[[ 17.4  31.3 -40.1   8.8 -28.8]
 [  1.5  26.0  -9.1   8.5   0.3]
 [ 40.1  46.3 -27.0  -2.5 -21.3]
 [-24.1 -30.4 -11.0   2.1  -3.6]]
=>
[ 17.4  26.0 -27.0   2.1]

[[  2.5 -10.7  24.6  19.7 -26.2]
 [  2.7  10.6  10.5  15.5 -49.0]]
=>
[ 2.5 10.6]

[[-53.1  30.6 -49.6 -13.4]
 [ 28.0 -15.2 -26.1  -7.6]
 [ 37.6   4.6   5.4 -37.3]
 [-65.2  15.3  15.6   7.6]]
=>
[-53.1 -15.2   5.4   7.6]

[[-24.6   5.4   0.6 -15.7]
 [ 38.5  -0.2   2.4  15.1]
 [-52.4  17.0  27.9  12.4]]
=>
[-24.6  -0.2  27.9]

[[-33.2 -19.5  15.5   0.9 -32.1]
 [-13.9  14.2  10.9  36.0  51.4]
 [-56.8  34.3 -29.4  29.6  26.3]
 [  1.5  19.8 -11.6  34.0  16.1]
 [-40.2  -0.2 -21.0   7.9  -7.9]]
=>
[-33.2  14.2 -29.4  34.0  -7.9]

[[ 60.1 -35.4  55.2   8.7]
 [ 34.4 -47.8  35.5  -2.0]
 [-11.3   4.3  -9.2 -21.8]]
=>
[ 60.1 -47.8  -9.2]
